In the data rows, 128 means zero.
Here are some points, each followed by its number:
122 176  48 145 108 134 167 123 187 209 148 151 178  75 141 101 161 141 105 145 166 130 143 116 189 152 150 102 147  99 151 213 151  68  99 156 106  83 107 101 120  79 132 135 148 142 149 133 0
216 150 113 115 172 156 132 178 140  88 114  96 113 123 104 126 142  76 125 104 120 125 177  79  85  88 181 119  98 182 127 193 135 134  81 150 156 202 102 200 139 132 144 155 141  83 141 152 1
 95 178 138 107 151 179 137 143 113 135 127 156 111  98  73 149 146  95 183 182 105 164 146 132 174 147 160 121 145 120 113 131 135 102 155 125 158 136 171 140 143 147 132  95 108 158 113 122 2
 90 134 147 126 113 105 132  79  92 118 119 116  75 153  94 138  99 129 140 120 106 136 109 152 110 131 119 127  79 138 159  70 124 149 153 105 117 135 138 124 104 142 132 148  80  83 122 130 3
 73  87 165 108 165 111 123 140 126  80 114 143  20 148  75 154  83  93 170 103 103 158 136 102 115 124 132 146 128 146 101  62  92 172 191  65 146 160 183 130 113 143 117 132  71  72 123 134 4
 77  64  70 153 160 133  88  77 139 152 118 148 102 135 110  67 136 118 145 144 163 196 142 166 131 198 163  97 110 149 117 113 123  92 128 180 141  83  98 121 126  99  96 127 134 122  92 114 5
 67 160 114 135  40 117 162  92 154 128 134 159 136  48 203 180 126 216 126 152  67  83 103 108 149 130  86 157 156 128 163 117 149 170 147 142 113 112  99 116  85 211 208 210 100 121 125 157 6
126 111 129 146 128 123 109 130 146 104 110 121 137 106 102 138 133 107 119 142 105 117 113 142 115 134 139 158 105 141 122 132 123 137 131 131 126 134 110 161 134 136  93 154 108 101 121 112 7
111 106 151 137 116 113 127 198 177 132 154  97 164 109 142  95 129 140 131 117 103  38 107  80 123 117  63 136 139 112 144 156 112 161 162  61  85  96 110 103 147 143  76 147 113  95 135 101 8
 95 144  73 138 116 152 131  46  98 137 155 136 207  86 101  93 195 190  91 198 200 164 153 140 167 169 136 104  48  81  72 172 152  62  85 203 154  62  99 116 133 125  97 111 146 178 122 141 9
124  64 109 158  97 143  91  96 120 160 160 118 141 107 116  95 169 156 110 148 142  93 147 125 103 136 150 130 125 168 140 151 158 112  85 199 130  90  59 183 152 134 118 135 138 151 112 137 10
154 136 122 113 156 141 129 130 103  92 107 108 108 164 107 144 109  91 171 122 161 161 149 139 107 130 181 125 100 113  89 152 151 113 106 116 139 138 153 151 155 138 107 104 117 116 150 166 11
145  83 172  97 127 114 118 180 119 137 187 128 199 108 119 103 175 133 153 169 138 137 116  79 169 109 130 128 139 130  99 124 102 148 130  78 113  97 131 156 132 149 113 115  71 159  80  69 12
170 147 158 131 127 135 129 186 127 106 131 108 132 141 150 130 127 157 102 132  96  78 153 120  80  82 131 120 157 136 153 156 132 146 126 137 151 186  99 144 132 158 179 120 174 120 137 117 13
135 106 156 172 126  88 132 113  98  99 131 107 125 197 120 108 142 139 130 115 148 106 123 187 141 127 111 112  93  83  93 110 117 106 155 122 120  86 159 100 145 127 100 144 129 118  88 122 14
145 135 143 123 120 138 197  98 118 161 204  90 192 226 148  93 158 182  97 130 198  83  91 120 184 113  51  99  55  57 102 196 167  80 107 108  44  49 124  49 158  88  75  95 115 105 182 108 15
118  65 105 129 141  83 182  93 143 212 154 127 117 146 134  78 149 131 120 112 145 129 112 108 142 149  93  91 115 173 184 109 108 102  99 157 104  96  78  90 106  98 118 113 132 109 120  72 16
 94 122  87 135  81 133 166  34 144 172 108 126  90  93  76 115 118 151 106 128 106 102 117 131 126 188 106 155  68 159 188 101 130 138 104 197  81  77  92 140  84 148 134 159 106 101 141 144 17
129 171 110 130 153 146 200 118 123  85 101 142 104 153 114 153 139 143 119 129 187 141 156 131  99 140 172 106 102  90  85 199 137  71 126 138 150 172 167 114 146 171 189  80 140 142 181 130 18
162 157 129 134  97 158 150 114 126 157 151 139 145 111 122 120 134 151 107 161 156 131 173 132 124 120 145 111 122 103 127 161 137  88 117 156 129 145 118 138 130 115 150  90 151 171 151 124 19
163 194 128 132 106 117 161 177 166 136  94 127 144 132 173 150  81 123 114 117 135 101  96 101 157  97  88 159 159 110 162 117 103 140 138  89  83 165 150  73  88 124 167 145 156 110 157 146 20
141 176 125 110 108 150 134 132 121  90 126 101 123 121 142 160 122 113 127 133 142 126 134 168 141  88 159 163 122  95  85 142 145 144 113 114 116 140 140 137 145 131 137 148 139 163 159 196 21
116  79  99 103 144  78 137 104  77 221 173 158 123 123 185  65 155 139 149 108 119 144 114  69 149 127  92  88 153 183 188  80 118 124  87 195 152 101  81  95  85 112 171 110 119 117 137 112 22
 24  92  78 123  46 106 144  23 131 204 130 207 107  66 134  87 170 208  86 147 102  98 162 151 100 181 126 137 144 165 213  81 142  86 140 209 159  78  69 116 108 153 201 127 141 174 129  96 23
 88 116 136 189  74 111  30 107 157 111 104 140 150  64 144 173  92 170 103 150 119 103 108 205 112 149  95 163 180  87  93  80  91 118 226 117 121  94 140 101 126  87  90 188 181 195  41 125 24
125  49 179 139 105 145  83 155 102  95 102 101 127 158  67 121 133 117 133 145  78  99 142 172  48 107 158 148 141 185 128  77 168 167 141 130 182 136 106 211 155 176 120  80 111 130  61 111 25
164 123 182 110 142 149 135 149  89  70 132  89 142 203  80 145 128  99 147 146 154 148 146 151 117  99 154 132  74 107  71 141 173 122 123  77 129 137 166 127 176 136  86  67 116 123 173 129 26
154  94 106 153 136 138  89  85 139 116 133 119 102 129 122 100 102  75 139 105 139 132 134 138 122 138 156 129 150 147 103 134 112 154 144 118 118  90 124 165 152  71  82 136 134 162  74 149 27
110 142 160  68 124 140 182 112  84 158 131 167  76 131 168 151 122 125 146 126 122 184 148  88 113 106 139 140 149 160 178  80 157 144  74 138 138 187 107 136 103 159 196  66 111 153 202 121 28
189 142 106 109 169  93 141 141 166 103 101 136 101 106 144 143 101  60 135  50 127 146 118  54 176 134 112 136 173 142 119 118  50 157 122  98 137 185 171 131 140 124 152 178 117  95 110  93 29
190 130 140 119 133 125 107 165 154 108 123 150 142 120 195 147  73  66 173  94  90 124  91 117 142 100 152 169 196 160  91 122 112 167 113 104  98 130 121 164 133  93 133 156 138 168 110 145 30
102  67 157  77  93 132 106  43  93 109 142 131  83 162 133 112 116 120 167  93 136 157 121 127 127 130 103 154 105 172 114  63 128 172  87 145 102  97 124 130 135 111  94 136 112 158 163 166 31
109 122  84 131 121 126 128  99 131 162 104 153 101 100 146 102 126 137 111 140 113 150 136 132 129 146 126 114 119 168 164 145 135 125 106 189 150 118  93 134  89 116 156 139 136 133 153 167 32
130 134 134  88 117  89 136 222 137  75 111 126 157 104 203 115  79  94 182  89 122  77  86 105 180 106  93 151 201  94  58 113  82 200 175   2  91 121 171 108 124 132 105 186 108 126 104 159 33
226 199 192 124  93 161 165 161 126 140 184  87 193 161 116 179 118 100 151 123 116  83 100 155 146  59 131 149  44  81  87 168 153 163 108 102  66 144 113 184 129  98 101 168 132 112 148 138 34
149 121 164 128 134  86 149 149 158  71  86 124  92 136 147 182  36  75 183  61  62  46  81 137  96 101  89 183 164 140 124  58  61 225 195  35  91 135 178 137 135 128 109 208 104  65  68 121 35
 82 163  96 146 134 119 104 141 197 161  86 136 157  67 136 120 129 146 102 181 120 134 105 127 166 184  96 115 119 105 199 150 120 119 128 126  92 123 123  60  63 133 115 164 150 102 163 148 36
185 143 145 106 116 143 121 192 120  74 112  79 161 175 139 109 136 165  92  97 117  71 131 135  87  63 129 129 131 105 156 160 117 136 116 104 121 147 111 113 132 142 146 144 148 121 139 167 37
104  67  73 134 163  96  53 161 179 177 109  96 163  77  95  45 170  96  92 122 119 199 101  41 146 158 112  97 151 188 211 179 100 140  87 158 129 116  64  99  78  83 100 133 123  72 160  89 38
120  59 115 145 152 111 118 125 152 157 137 128 122 125 133  98 134 111 150 123 110 109 112 108 125 152 108 108 147 158 133 119 128 139 111 125 113  79 121 136 132 114 105 138 101 104 104  96 39
123 198 163 135 104 148 147 181 130  88 128 124 189  94 139 170 122 177 104 152 108  76 108 149 119  96 116 151 136  57 103 153 138  95 168  74 117 155 144 122 160 138 131 132 150 158 118 134 40
177 219 114  96 106 169 160  93 119  89 147 136 126 131 135 174 109 118 138 129 173 141 172 162 154 109 181 123 118  82  86 170 153 107 130 141 141 169 158 145 170 145 141 133 149 146 154 183 41
246 135 140 113 126 153 168 110 108 127 166 103 136 166 145 127 159 131  82  91 166 126 144  95 126  57 142 115 106 173 112 149 104 137  45 202 142 174  83 193 134  89 164 127 176 161 147  91 42
133 198 165 128  63 134 139 131  97 135 132 126 211 112 125 129 171 194  97 216 114 108 106 179 153  97 126 140  91  75 134 163 160 109 126 138 132 131 131 123 104 129 146 141 163 180 100 159 43
138  85 153 136 144 112  78 123 113 101 141 134  59 131  96 152  98  74 164  84 118 158 111 146 103 130 162 164 158 168 102  56  92 154 166 130 126 176 119 191 132 102 134 125  97 140  65  85 44
 97 238 104 145 156  93 136 181 158 206  89 169 127 150 199 147 116 162  73 141 174 140  86 161 155 126  72 101 215  55 194 130 142  35 158 126 154 205 190   0  61 121 233  79 228 145 175  84 45
145 128 137 204 149 123 110 199 194 129  96 136 164 100 104 141 127 101 123 134  89  88 113 112 118 158 104 138 168 122 136 130 103  91 194  95 139 128 155 126 148 117  84 117 152 115  65  46 46
 85 148 151 124  68 121 179  22 103 101 101  98  76 150 104 184  81 163 116 118 102 105 122 170  95 144  98 156  23 110 139  82 136 145 150 150  86 107 177 151 133 164 119 167 106 102 172 196 47
121 189 133 149 106 176 160  93 152  81 138 115 140 113  65 164 146 171 111 194 155 141 151 148 111 155 161 148  68  54  83 171 147  63 143 156 136 131 135 136 171 154  95 107 119 140 134 135 48
161 118 177 122 189 134 138 142 108 105 103  93  89 220 118 153  83 100 128 101 144 138  94 148 112 116 103 126  90 143 123  93 145 110 126 108 126 149 177 111 118 120 136  79 122  80 170 137 49
230  96 145 145 184 118  96 155 129 108 131 140 109 180 167 120 123  94  76  89 151 138 166 109  84  80 140 105 153 155 113 143 109  83 108 134 144 210 125 112 142  94 150  95 200 154 119  80 50
147  88 105 193 134 121 106 144 176 147 135 112 141 102 105 107 135 129  87 113  94  83 130 113  95 143 118 116 121 176 128 163  94 113 159 162 131 109  90 168 140  77  94 158 135 106  68  85 51
107  84 113 154  96 116 101  77 123 133 104 127 123 111 111 120 115 158 124 149 118  94 131 154 107 148 100 146 111 148 136  83 141 144 134 149 120 114 106 120 115 148 123 151 128 121 112 174 52
Which five points above are nearest to each new point by angle? Their numbers follow each, smallest number first.
116 123 124 105 111 111 115 165 135 190 162 142 143 103 194  82 130 133 173 126 131 121 106  79 172 127  92 112 225 165 117 132 148 171 121  93 109  73 103  88  93 132 133 114 115 118 151 122 8 12 22 33 39
166  92  92 124 148 108 121 142 158 118 135 134 124 146 133 104 137  74 160  77 124 117 129  99 140 129 153 103 203 144 111 130  89 122 135  98 113 121 158 128 158 142 132 139 117  88 102  79 29 30 33 39 46
181 110 103 113 144 175 134  63  73 110 166 125 127 157 147 129 146 150 112 109 186 173 189 152 135  96 174 111 150 137  50 156 123  98  74 179 176 137 104 192 155 111 134 109 165 185 137 150 9 11 19 41 42
 58  99  76 110 142 116 121  55 115 183 154 193 127 105 163 108 153 156 152 162 196 170 121 112 164 179 129 127 182 124 121  96 138  94 120 152 152  78 117  79 128 146 159 104 113 168 114 115 5 9 16 22 23
145 126 127 142  80 153 121 150 135 152 161 116 197  98 151 109 178 178  92 157 147  76 133 114 117 123 126 122 112 121 116 203 149  93  85 161 128 107  59 147 144 126 115 131 160 158 151 127 0 9 10 19 43
132 107 157 106 133 100 171 143 107 134 138 105 113 149 153 114 115 134 123 105 125 115 121 107 129 107  85 126  97 128 158 113 115 173 107 103  97 117 127 132 117  90 101 133 114 105 159 131 8 15 16 31 49
 81 104 108 142 169 132  76 161 162  87  94  99 143 157 100 118 135 118 151 123 174 153 111 135 128 158 126 111 152 101  72 132  93 112 156  95 156 113 154 102 138 139 104 133 133 137  94  97 5 14 24 33 46
 71 162 135 109 113 122 114 137 119  69  99 109 118 133 143 172 101 150 128 145 139 116  94 160 141 123 100 162  72  74 130 128 134 152 146  66  97 134 158  77  92 177 142 197 118 102 164 194 3 6 20 21 47
162  97 135 108 118 152 183  82 117 128 169 141 111 157 113 155 116  90 190 108 130 112 149 154  95 133 172 129 145 141  51  97 130 141 128 138 114 100 151 207 193 166 122  75  91 158  74 103 11 25 26 27 44
112 130 107 146 132 131 157  16  87 161 173 162 103 124  78 151 151 124 108 155 164 198 172 159 122 160 172  92  48 158 123  98 158  55 101 249 175 149 122 153 154 105 150  86 157 192 131 115 5 9 19 23 32
136 149 122 126 122 139 134 141 125  67 118 108 128 128 133 137 124 129 118 123 130  97 145 144 104  81 140 122  89 117 105 183 153 148 104 149 138 171 109 141 139 155 153 162 126  95 159 170 1 13 21 37 41
102 132 148 133 108 130  91 111 141  82 117 135  94 139 144 189  85 121 163 112 116 101  93 176 124 138 142 200 142 110  61  82 107 154 160  87 105 134 172 141 135 143 145 196 134 147  91 168 21 24 33 35 44
127 149 124 111  78 107 176 124 161 159 166 139 147  99 160 121 151 154 135 109 116  84 104  52 155 145  97  99 128 125 167 135  89 153 122 110 109 100 107  97  91 154 143 159  93  95 134 101 6 8 16 20 22
 73 170 127 165 137 117 124 166 169 170  86 163 131 110 125 138 118  96 146 152 137 158  79 132 167 170  97 127 179 115 135  83 119  85 193  80 140 114 195  41  99 144 134 108 133 124  97  75 2 24 36 45 46
 30  95 102 100 104 104 159  96 149 146 115 151  73  90 135 107 142 145 138 123  91 120 131 100 122 189 101 126 151 168 196  91 116 148 125 151 132  92 106 115 104 178 168 136  81 115 129 107 6 17 22 23 32
199 118 216  74 152 123 132 173 104 137 152 123  96 208 149 136  61  73 198  64  92 112  97  90 124  62  86 146 131 165 158  32  98 213 118  77  93 145 151 125 106 101 110 115  89 111 132 133 4 30 33 35 49
215 159 179 138 141 131 130 225 125  84 162  97 209 127 139  97 146 101 110 154 114 132 114 117 166  47 128 110 122  98  78 172 112 139 142  99 143 171 131 131 130  90 103 105 142 125 104 122 12 26 34 37 40
152 125 177 112 113 106 140 137 141  89 107 113  95 122 126 177  74  99 146  54  58  46 103 120 119 102  86 184 144 135 118  61  66 232 199  52  87 140 172 160 139 113 107 198  88  92  85 130 4 29 30 33 35
168 168 116 122 145 110 165 127 133 151 141 132 111 145 137 122 116 114 155 114 151 128 129 125 116 124 137  95 137 114 142 123 119  97 144 103 113 125 154  95 132 111 143  91 131 112 146 108 15 18 20 45 49
144 157 152 123 116 139 119 143 135 129 133 137 156  67 150 146 115 125 126 145 104 119 155 100 156 112 126 145 142 126 114 128 119 142 126 128 129 169 118 140 121 107 119 149 138 152 131 126 20 30 33 34 40
164 139 167 103  85 113 141 146  84 123 119 134 128 138 145 124 118 155 116 138 121  86 136 131 130  84 116 136 111 140 165 106 143 154  99 128 122 155 105 148 119 133 149 141 134 113 137 178 13 28 34 37 43
213  71 184 156 170 102 158 173 113  40 130  57 139 200  77 123 110 119 145  78  72  22  93 159  62  97  80 118  37 107  98 136 123 181 120  87  91 110 136 193 167 136  43 164  78  33  76 139 7 14 34 35 37
 99  81 126 109 103 100 115 140 130 159 165 142 159 115 204  87 141 143 140 138 138 127 105  73 170 112 100 132 186 158 130 111 131 159  94  92 125  63  94  95 115 129 132 120 110 146 147 128 8 12 16 22 39
130 165 161 129 106 136 126 140 129  81 159 138 150 153 158 168 137 137 150 140 132  43 127 177 152 111 122 161 162  47  44 121 123 145 199  70 107  92 176 101 160 163 126 147 129 159  52 119 14 24 33 35 40
145 110 168  82 105 119 174 154  89 121 152  60 182 164 117  72 163 149 116 112 139 123 105  97 142  82 104 115  55 115 165 151 132 171  47 144 109  98 120 163 104 116 114 120  86 100 186 125 12 15 34 37 42
151 174 174 137 166 134 122 173 134  87  89 134 106 143  96 197  95  90 169 108  82 114 110 145 112 111 119 160 127 121 132 110 120 149 151  89 129 197 163 143 131 144 131 150 113  84 126 121 4 29 35 44 49
135 116 154  99 147 139 155 121  91 114 127 110 106 172 115 131 120 115 124  88 137 173 135 131  95 112 145 119 127 162 142 114 119 128 101 132 152 158 123 165 136 111 144  82 119 122 165  88 26 28 42 49 50
120 149  91  95 182 140 149 123 125 144 109 125  88 142  95 144 142 127 157 149 158 168 145  91 130 152 147 116  78 133 152 159 171  91  98 146 142 168 141  85 122 188 155 111 105  73 201 142 1 11 18 28 49
123 100 118 101 168 120 100 173 112 123 137 121 142 149 124 102 160 125 154 136 145 157 129 100 119 133 129 116 149 133 150 149 149 119 102 105 141 111 117 113 136 142 114  87 116 107 147 114 12 22 26 38 39
145 154 124 115  94 133 140 146 125 162 152 123 158 131 148 130 126 144 134 145 113  81 136 132 124  99 105 137 126 105 141 152 167 114  98 131 120  94 119 116 129 161 149 120 141 137 145 150 15 19 34 37 43
120 100 113 110 193 143  98 141 181  92 136  89 101 106  63 151 120  86 136 117 165 196 124  84 162 161 175 128 101 121  85 170  83 119 155  72 109 164 172 130 154 156 102 169  56  80 157 124 4 7 11 26 29
137 165 107 134 120 120 170 111 123 158 134 142 125 144 125 112 152 123 133 115 128 135 109 133 140 126 130  98 147 103 125 131 116 115 144 121 127 129 161 101 123 130 148  95  94 114 128 115 0 2 15 18 45
179 134  63 126 159 150  94 166 146 111  97 119 121  89 152 137  96  99 105 113 152 141 170 113 122 121 176 132 174 144 128 189 121 117 107 146 159 158  99 164 120 123 154 148 174 150 136 167 1 13 30 41 50
146 162 102 113  86 117 195  99 147 200 171 151 166 113 125 122 168 131 140 151 134 129 135 122 170 130 131  96 118 106 136 154 158  95  99 146 114  79 121 135 132 116 123  95 116 160 125 120 0 9 15 16 19
124  88  97 137 124 106 127 145 130 166  88 113 111 136 161  95 114 143  98 109 114  82 112 129  83 135 125 101 135 154 208 129 140 139 105 148 116 111  93 122  98 121 151 114 121 104 153 139 16 17 22 32 38
109 134 124 113 160  92 157 171 186 112  82 135  93 115  84  93 123  95 154 112 110 149 110 109 106 159 131  98 109 146 144 165 141 137 121  68 139 113 151 102 124 123  92 119  92  52 142 121 4 8 29 38 39
118 138 111 127 147 127 130 196 133 121 120 125 148 127 128 106 155 135 130 152 139 140 126 120 136 123 119  96 171 119 139 164 135 122 138 118 166 125 125 121 113 153 144 103 120 109 139  95 12 13 38 45 46
104 149 149 127 137 118 103 191 121 109 116 142 136 114 168 164 119 143 157 138 131  88 113 148 159  98  91 152 172  97 114 125 124 152 161  71 121 135 150  78 103 165 153 168 117 142 104 141 6 20 33 35 40
147 119 125  98 142 148  99 188 125 149 138 144 113  98 180 113 120 102 123 117 134 147 143  88 129  98 162 131 170 186 167 151 133 153  69 130 143 164  90 165 105 118 142 138 127 134 157 142 1 28 30 38 42
109 125 174 128 120 112  92 125 113 137 159 114 140 148 151 116 103 138 123 145 100 129  99 169 121  92 100 142 129 125 145  90 125 174 116 130 127 106 117 101 104  88 104 150 126 132 121 181 3 24 31 35 52
182 132 123 142 204 164 102 189 150  93 120 100 103 135 104 139 131  95 131  97 106 132 143  98  77 110 175 131 119 161 152 179 164 132  97 150 159 206 106 197 139 168 161 138 123  68 157 147 1 11 13 37 50
141  86 126 124 145 139 125 116 100 104 142 119  93 181 133 121 133 120 124 107 122 161 136 149 103  90 150 124 122 153 126 134 145 142  88 156 144 133 106 161 134 104 140 120 116 161 144 129 11 25 31 42 50
104 166 129 141  87 120 174  30 102 132 110 139 100 144 105 191  84 163 112 119 112  91 121 211 115 132 103 172  67 100 128  87 148 123 143 156 106 114 168  97 124 135 134 154 147 113 139 196 3 17 21 47 52
140 178 143 131 119 120 139 172 176 133  80 133 108 144 155 177  80 126 103  98 108 108  89 126 112 119 102 141 181 103 173 123 103 157 180  45  99 163 173  90 110 109 164 149 147 106 168 143 20 29 33 35 45
 99 119 121 172 106  86 160 103 168 142 122 136 138  89 117 134 146 149 103 129  97 112 120 129 122 153  98 139 107 128 143 113  89 134 178 129 125 105 118 121 103 129 133 167 124 110  72  87 6 17 24 46 51
199 144 107 165 169 156  81 165 143 139 128 122 109 183 159 142 115  77 100  91 148 135 171 145  81  97 149  81 183 144 132 166 146 100 103 166 153 160 130 133 150  86 159  91 206 153 113 118 1 13 19 42 50
176 138 129 109 131 127 162 142  83 158 140  85 167 159 111  71 145 145 115 143 126 109 114 109 128  78 118  97  63 115 168 183 177 166  82 134 111 102 113 124 108  95 113 128 109  86 182 164 15 34 37 42 43
 13 141  75 140 117 130 128  59 146 128  92 192  74  85  94 146 135 167 135 153 149 139 137 164 117 223 167 130 155  97 133  94 139  84 189 113 155 101 144  93 132 198 159 119  94 143  93 108 2 5 23 24 48
 58 118  92  63 123 143 167  64 100 163 180 172  63  96 132 122 163 159 160 146 150 174 155  82 114 140 152 108 106 152 194 108 151 114  90 165 140 128  86 119  96 198 201 103  79 102 183 137 17 22 23 28 32
153 148 115 141 177 144  90 116 100  85  84 119  73 140  70 179 113  77 138 114 103 169 112 146 130 149 159 139  97 119 104 113 115 126 123 150 141 157 171 188 102 106 107 186 115 130  87 148 4 7 11 27 44
132 145 147 123  94 122 172 108  90 153 166 160 124 157 164 111 153 171 107 142 137 130 143 125 125 100 102 110 132 141 145  99 154 109  92 176 143 146 103 123 110 135 191  73 145 156 167 109 19 22 23 28 42
187 160 103 153 112 141 165 116 108 148 139 138 163 131 119  83 160 154  75 163 158 131 169 107 148 118 146  85  83 110 102 171 146  66 104 182 147 157 116 111 145 113 113 101 174 140 129 144 0 9 19 42 48
206  99 178 179 147 154 134 156 114  38 100  41 122 224  58 142  69 112 123  55  53   0 127 197  42  72 107 145  55 110  73 150 118 174 166  76  92 147 135 216 197 109  47 180 109  65  69 152 7 25 34 35 37
127 111 143 103 145 114 123 164 117 127 141 120 173 126 119 107 167 140 172 153 120 122 114 105 152 120 116 116 118 123 107 117 142 136 118  97 128  91 120 132 128 164  91 125  91 121 109  96 8 12 15 33 39
 93 127  95 149 107 158 122  70 128 128 176 132 189 121 109 110 210 197  91 211 206 139 148 154 167 181 122 104  57  78  80 197 166  34 110 187 144  93 117 119 148 138 100 128 149 165 136 146 0 9 19 43 48
121 123 109 123 183 134 128 192 195 109  91 103  95 135 102 127 123  94 147 104 127 124 105 125  79 163 138 112 144 166 151 151 119 133 128 118 135 144 146 125 132 156 130 134 110  76 150 125 1 4 29 38 49
123 166 153 104 116 148 139 140  94 116 144 110 195 119 111 133 175 167  97 177 149 167 133 138 153  87 146 125  63  91 109 170 156 106  94 144 143 142 108 138 128 151 114 118 132 150 170 135 9 19 41 43 48
178 182 193 133 113 121 196 145 124 118 144 107 108 189 101 191 105 125 132 101  66  32 108 161  63  88 108 155 106  85 145 100 130 144 165  87  99 125 173 146 159 146 145 134  85  85  70  80 3 34 35 40 47
140 140 138 136 122 136 128 148 117 125 123 154 104 121 124 153 120 127 143 113  67 116 147 127 116 102 147 142 165 161 146  89 122 150 169 142 172 187 117 169 138 146 172 118 130 137  92  99 13 25 28 35 44
195 151 119  76 144 119 216 188 139 109 152 137  64 145 134 139 100  57 192  50 139 141 134  53 145 117 175  95 170 132 129 147 113 143 119  44 119 181 156 148 164 146 161 115  58  70 146  81 1 4 29 33 35
108  97  56 143 177  96  65 196 157 176  81 114 162  79  99  48 159  99  93 151 139 159 100  52 153 185 123  85 140 172 225 176 120 117 108 157 138  96  94 105  73  93  86 132 122  74 153  98 16 32 36 38 39
154 102  99 183 143 174 113 126 139 118 151 109 179 100  82 110 196 154  81 157 150 135 170 130 119 150 162  88  91 118  77 213 114  53 115 198 175 121  88 187 165 101  77 115 158 147  82 112 9 10 19 48 51
 98 118 143  99  94  97 101 120 128 194 126 148 128 126 206 105  89 138 119 106  82 129 100 129 139 104  81 155 156 177 193  67 152 188 109 126 101 111 103  95  69 114 178 120 156 127 169 176 6 20 22 28 32
 57  85 107 134  98 103 174  45 119 182 146 170 109  88 104 123 144 157 137 130  98 113 126 141 135 173 116 121 121 166 154  84 132 120 132 171 128  70 111 147 129 148 131 139  83 124  97 100 16 17 23 39 52
160  80 114 134 150 135 128  83 134 118 141 169  39 147 115 143  87  32 181  62  90 136 153 141  98 150 182 138 185 190  70  78 128 153 115 140 134 132 139 205 168 136 119 115 110 145  88 115 4 25 27 30 44
 88 192  53  75 138 123 123  94 134 112  99 188  90  68 191 161 128 131 150 123 186 213 147 114 170 155 145 132 172 120 133 110 115 121 123 124 152 168 158  71  84 172 220 173 153 158 146 158 6 28 32 41 45
 46  13 108 134 124 125  73  42  75 124 142 152  75 152  97  72 158 145 140 144 161 177 169 143  94 168 152 122 133 168  67  66 125 102 111 184 180  92  94 156 166 152 128 108 125 167  84 142 5 10 23 31 52
101 112  99 138 144 124 125 118 185 169 134 171  92  66  65 164 100  84 161 113 110 164 107  82 149 180 152 152 118 140 130 102 104 105 174 149 111 147 156 144 120 115 112 150  96 106  81  59 2 4 29 44 46
198 138 187 146 169 143  95 247 158  65 117  65 186 177 142 137 108 116  89  94 101 121 130 121 113  51 101 118 152  75  93 180  97 139 158  74 140 155 143 114 159  88  88 106 168 129 130 120 13 26 37 40 50
 71 114 136 118  91 119 121  76 105 183 162 173  94 103 168 113 138 161 121 145 128 145 141 133 162 139 122 137 170 132 163  79 149 130 114 155 122 112 116  91 107 108 166 119 162 185 130 135 6 22 23 28 32
 72  89 181 134 194 145  88 132  62  54 129 110  91 213 101 155 109 114 173 128 147 158 123 165 101 114 142 122 115 128  74 104 176 108 142  82 164 134 142 132 168 173  85  60  78 114 140 139 4 11 25 26 49
 85 159 133 125 121  99 125 138 172 185 106 159 149 107 123 124 109 136 143 156 131 187  98 146 181 197  96 117 177  90 136  88  82  96 206  92 128 126 195  51 103 123 107  75 138 143  90  76 2 24 36 45 46
101  77 115 141 111 108 164  76 123 156 121 162  86 114 118  85 124 138 112 109 111  99 149 146 105 143 133 116 138 167 151 110 126 130 120 163 117  97 101 146 131  97 123  97 123 128 117 101 10 16 17 23 39
 57 116 122 187 123  85  79 109 137 198  77 148 144  92 104 133 131 126  90 159  82 145  77 172 110 167  89 131 122 183 235  47 114 109 152 203 146 122 100 103  57  79 134 125 153 132  93  61 16 17 23 32 36
131 149 146 128 152 105 127 204 136 134  89  95 141 153 121 130 110 110 131 104 125 155  84 101 151 124  88 108 147 113 151 116 108 149 150  69 127 135 161  80  97  95 120 112  99  77 150  88 8 20 29 33 49
154 125 188 125 133  90 145 179 181  98  69 128  79 126 152 175  39  80 171  60  36  48  86 152 101 101  86 177 163 138 112  69  73 234 198  26  79 145 186 141 125 127 105 180  93  96  68 126 4 29 30 33 35
117 111 119 127 135 126 137 100 185 110 127 145  94  91 113 144 124 107 129 109 133 155 126  80 130 156 119 156 137 155 124 103  94 132 145 110  98 148 130 131 135 132 122 158 109 110 120  78 4 7 29 35 44
176  87 101 170 138 131  67 103 140 135 123  96 158 185 137 102 140 106 123 130 152 120 101 233 152 125  89 127  83  98  65 142 118 115 115 126  98  63 137 109 120  20  22 147 189 152  83 158 5 14 15 24 27
111 114 127 132 127 122  88 223 171  54  50  62 125 101 113 136  90 138 112 100  73  49 127 118  65 113 117 186 144 125 176 166 113 212 160  86 125 163 139 159 115 170 127 201 123  56 137 183 7 8 13 35 37
176 113 151 168 139 129 108 158 141 117 151  86 178 144 105 166 116 107 124 107 111 111 113 134 119 123 105 139 119 128  79 137 117 134 132 100 105 101 122 175 177  86  55 142 123 103 112  99 7 8 34 46 51
135 151  98 134 136 162 169 101 159 188 180 154 154  91 154 110 165 122 118 162 175 134 147  86 223 167  97 113 100 138 123 191 142  74  80 185 118 105  97 101 138 122 143 140 162 121 174 119 0 9 15 16 19
168 153 102 161 108 124 142 102 155 178 148 154 131 116 139 148 103 110 122 102 141  76 140 146 141 135 101 121 147  99 105 123 109 115 139 128  84 121 147 115 156  63 105 139 176 142  86 115 0 24 27 46 51
110 169 135 106 124 129 164 161 131 125 124 117 152 113 118 116 132 146 133 136 141 116 133  99 138 125 110 123 132 111 151 155 116 125 138 101 129 136 153 108 123 125 109 101 122 109 153 110 8 15 20 40 45
141 118 143 151 102 111 155  67 127 162 127 137 109 137 123 139 116 114 128 110  83 102 121 137 130 140  96 139  88 164 158 100 121 151 137 139  87 101 115 147 117 108 114 156 129 111 114 131 3 16 17 47 52
161  44 147  92 185 110 150 118 105  69 128  51  46 201 146 105 107  92 166  32 114  80 121  85  78 101 116 138  91 191 147 119 107 208  87  84  89 130 134 165 154 136  95 183  64  49 174 144 3 4 31 35 49
107 179 114 142  79 132 172  84 143 145 108 143 139 119 117 159 125 175 111 155 130  94 137 179 119 157 105 122  82  63 157 149 160 111 139 140 110  91 133 107 114 146 119 117  92 111 158 163 17 36 43 47 48
115  78 103 128 198  99  84 175 127 185 152 108 178  88 104  49 197 110 127 154 120 195  97  28 175 139 110  72  96 198 203 160 107 141  61 179 149 110  54 133  42  97 108 145  84  59 138  62 16 22 32 38 39
151 139 148 107 134 164 107 150 123  91 119  74 131 208  99 156  95  82 142 122 135 144 137 164  93 102 164 131 117  96  96 152 166 130 117 103 113 117 181 163 188 116  85  69 113 125 171 147 11 21 26 41 49
132 217 122 135 148 134 164 200 144 147  94 108 154 136 142 157 146 143 102 150 119 168 104 117 142 133  99 109  80 109 180 168 130 114 101 135 155 172 130 100  78 127 147 118 138 100 196 125 18 20 36 43 45
101  92 123 110 159 135 100 139 132  78 155 100 126  99 138 117 128 108 140  99 148 116 106  66 132 134 128 152 141 150  88 159  94 173 121 110 140 117 117 140 124 128  95 156  91 103 138 154 4 8 29 33 39
 71 122  84 136  93  76 195  92 191 224 123 183 111  40 138  76 150 151  95 133  95 114 133  57 142 202  82 118 152 185 251 107 105 121 130 197  93 106  88 101  70 148 191 153 130  88 142  70 16 17 22 23 32
